151 99 171 161
127 175 101 127
170 215 122 103
-> 171

174 153 86 97 167 79 168
166 138 102 51 182 109 180
153 177 89 53 167 119 187
-> 86

44 93 94 114 66 93
95 119 111 151 39 130
123 134 153 151 132 104
-> 94

128 164 133 161 111 111
148 140 86 214 91 107
159 139 108 190 94 135
-> 133

133 148 99 95 101
152 208 111 106 121
126 132 147 193 70
-> 99

166 104 153 132 116 141 123
133 163 95 110 140 94 168
37 96 119 156 72 96 153
-> 153

121 210 164 49 83 134 123
100 117 128 104 44 94 53
91 169 158 164 57 145 83
-> 164

144 157 120 204 125 108
131 117 132 158 106 127
128 127 127 148 124 95
-> 120
---
128 126 129 129 126
119 206 75 74 136
--> 74

178 120 129 126 138
60 130 100 107 132
--> 107

54 153 123 137
138 113 101 139
--> 101

150 50 83 178 81 74 138
163 137 153 179 142 158 160
--> 158

165 155 105 145 74 168 145
110 110 56 198 159 116 195
--> 116

108 109 120 110 142 160 123
81 74 115 99 155 194 113
--> 194
---
[[124 133 131 135 131 134]
 [143 105 123 110 115 138]
 [123 141 118 120 134  65]
 [136  88 132 108 104 205]
 [138 128 122 125 129 100]
 [ 80 162 133 140 143 112]
 [142 121 132 136 126 154]] >> 142

[[ 43  94 123 207  55 154 145]
 [ 48  92 125 204  62 153 145]
 [ 53  90 129 201  70 153 144]
 [ 48  92 126 204  62 153 145]
 [ 47  95 122 203  55 150 149]
 [ 52  95 121 198  59 149 146]
 [ 47  96 123 201  62 151 150]
 [ 43  94 123 207  55 154 145]
 [ 43  95 123 206  56 153 148]
 [ 52  95 121 199  59 149 146]
 [ 51  91 127 203  66 153 145]] >> 51

[[115 126 120 123 137 133 124 119 132]
 [129 128 127 127 129 128 129 128 127]
 [121 115 140  86 123 127 140 118 128]
 [128 128 128 128 128 128 128 128 128]
 [118 127 131 118 118 170 109 119 103]
 [179 146 186  73  85 194  94  95  65]
 [131 129 130 130 125 129 127 127 126]
 [120 109 131 125 114 144 147 116 109]
 [ 94 123 107 115 151 141 116 104 140]] >> 94

[[140 102  98  93 178 154 131 138  83 162 162 170 136 143 113]
 [104 131 143 165 128 130 150 135 128  49 165 153  88  88 139]
 [101 156 130  84 140 152 115  83 167  80 131 160  79 128 115]
 [156 179 106 100  95  91 168 162  70  76  84  89 121  97 138]
 [141 145 128 130 100 159  88 140  74 116 144  86 114 118 131]
 [117  78 185 126 132 153 125 105 100 133 102 132 116 101 113]
 [161 161  69 100 126 132 131 145 152 107 148 126 112 141 123]] >> 161

[[ 65 145  97 120 107 110 124  98 127 115  90  76  86]
 [ 81 102 106 132 146 122 155 121 133 120 104 107 122]
 [120 162 113 133 108 123 113 152 131 135 113 137 127]
 [160 138 127 109  57 122 121 152 125 110  98  94 114]
 [138 110 120 114 138 130  97 135 130 136 166 113 116]
 [145 182 134 122 139 126 100 110 122 128 162 140 123]] >> 145

[[155 112 162 119 127  96 183 177 101  76 178 143  75 125  73  74]
 [165  96 170 166 165 148 161 114 110 104 165  97 105  88 102  95]
 [165  96 170 168 167 151 159 109 111 107 163  95 108  87 105  97]
 [ 95 175  92  90  94  95 102 143 164 151 104 178 154 186 150 144]
 [109 161 107 106 109 104 113 134 155 141 116 162 145 169 141 133]
 [140 126 142 137 139 123 142 126 131 118 145 129 120 128 116 109]
 [155 105 156 185 178 176 126  67 134 141 137  81 144  86 140 125]
 [126 141 125 137 137 132 116 105 150 143 123 130 147 138 142 131]
 [137 125 137 159 154 155 118  87 143 145 127 107 148 113 145 132]
 [ 97 176  96  66  75  65 126 186 149 124 122 201 125 199 123 123]
 [128 135 127 151 147 151 108  87 151 154 117 116 157 125 153 140]
 [107 160 106 101 104 103 115 144 151 141 117 166 142 168 140 134]] >> 107
---
[176, 52, 173, 153, 190, 171, 77] out 176, 77

[78, 181, 137, 138, 129, 194, 175] out 78, 175

[174, 97, 151, 56, 162, 109, 116] out 174, 116

[57, 208, 190, 101, 40, 195] out 57, 195

[[111, 114, 132, 193, 195, 96, 137],
 [130, 134, 123, 151, 179, 103, 166]] out 111, 166

[148, 144, 181, 55, 169, 156] out 148, 156

[[140, 112, 115, 139, 75, 131],
 [164, 106, 37, 146, 152, 173]] out 140, 173
---
196 126 151 187 63 48 yields 151

135 164 95 212 97
78 110 129 155 137
yields 155

193 156 92 56 69 50 152
185 107 214 158 67 142 125
yields 185

117 93 129 128 111 57 yields 117

187 172 109 101 44 yields 109

202 79 130 58 98
185 91 133 75 107
154 112 158 99 133
yields 158

128 124 124 124 132
137 67 79 58 185
115 184 169 206 68
yields 184

168 159 178 78 183 130 194 yields 178

59 144 49 89 140 yields 89
---
37,138,106,46,136,179,104 out 179, 37

181,195,110,161,62,88 out 195, 62

124,81,195,130,219
77,159,147,118,105
104,145,155,149,75
out 219, 75

107,89,151,208,105 out 208, 89

102,196,85,140,110
213,175,191,220,152
out 220, 85

92,159,87,105,35,158 out 159, 35

187,145,169,54,100,158,70 out 187, 54

122,203,105,155,90,134 out 203, 90

99,117,158,69,220,58
222,188,134,65,172,100
out 222, 58

191,101,150,90,157,153
107,141,115,129,133,55
out 191, 55
---
108 55 65 67
218 151 110 191
gives 218, 191

101 176 108 97 62 95 47
146 141 70 92 138 122 53
83 144 68 96 121 129 48
gives 176, 146

112 139 112 125 180 97 136
141 128 120 129 131 154 124
134 131 103 132 49 109 121
gives 180, 154

188 77 175 120 62 gives 188, 175

117 135 135 138 57 128
176 104 194 182 78 127
111 143 82 93 207 132
gives 207, 194

147 106 175 207 89 170 gives 207, 175

100 127 145 78 205 113 gives 205, 145
---
[151 119  41  36] → 151
[128 144  38 115] → 128
[ 60  66 163  98] → 60
[172  96 155 218] → 172
[142 210 201 105] → 142
[101 177  53 104] → 101
---
Q:
[[ 63 140 158  37]
 [161  94 116  70]
 [135  86 155  41]]
A: 63

Q: [133 157 192 203 126]
A: 157

Q: [204 105 222 140 108]
A: 140

Q: [144 162 117 197]
A: 162

Q:
[[117 166  75 104 216 106 129]
 [185 148 214  85 120  71 124]]
A: 85

Q: [ 60 170 127 124 146]
A: 127

Q:
[[155 181 103 162 119 145 202]
 [162 105 127 158 154 147 166]
 [147 122 125 160 135 152 161]]
A: 119

Q:
[[143 180  60 138 132]
 [177  76  67 150 154]]
A: 76

Q:
[[139 213  79 119 164 167  61]
 [149 131 120 129 155 141 127]
 [172  90 149 107 120 129 142]]
A: 90

Q: [187 124 217  68  81]
A: 124
---
[160 147 151 202  78] >> 160, 78
[ 44 140 141 135] >> 44, 135
[205 105 181  75] >> 205, 75
[ 45 178  60 168 101] >> 45, 101
[110 211 192 158  54] >> 110, 54
[119 137 123  87  38 105 130] >> 119, 130
[104 150  48 123 175 124 111] >> 104, 111
---
188 190 165 68 100 63 127
180 129 181 149 144 71 40
127 144 175 115 155 100 71
out 149, 190

96 56 140 112 95 121 136 out 112, 140

188 93 194 39 124 out 194, 194

41 135 147 102 95 90 150
48 160 74 149 131 134 141
61 117 131 115 108 105 144
out 149, 160

127 128 128 128 128 128 128
142 138 149 149 135 120 123
86 100 58 78 94 157 143
out 149, 157

151 119 44 198 168 out 44, 198
---
158 97 84 149 128 56: 158
133 116 199 172 125 132 134: 133
188 203 162 191: 188
50 217 41 178 174 82 47: 50
179 42 147 63: 179
134 210 187 133 128: 134
---
[107, 201, 133, 82, 130] => 107
[212, 99, 118, 171, 135, 108] => 212
[156, 203, 173, 105] => 156
[149, 145, 47, 100] => 149
[66, 53, 195, 175, 167, 98, 178] => 66
[142, 57, 143, 103] => 142
[118, 199, 171, 125, 82, 75] => 118
[51, 41, 190, 122, 176] => 51
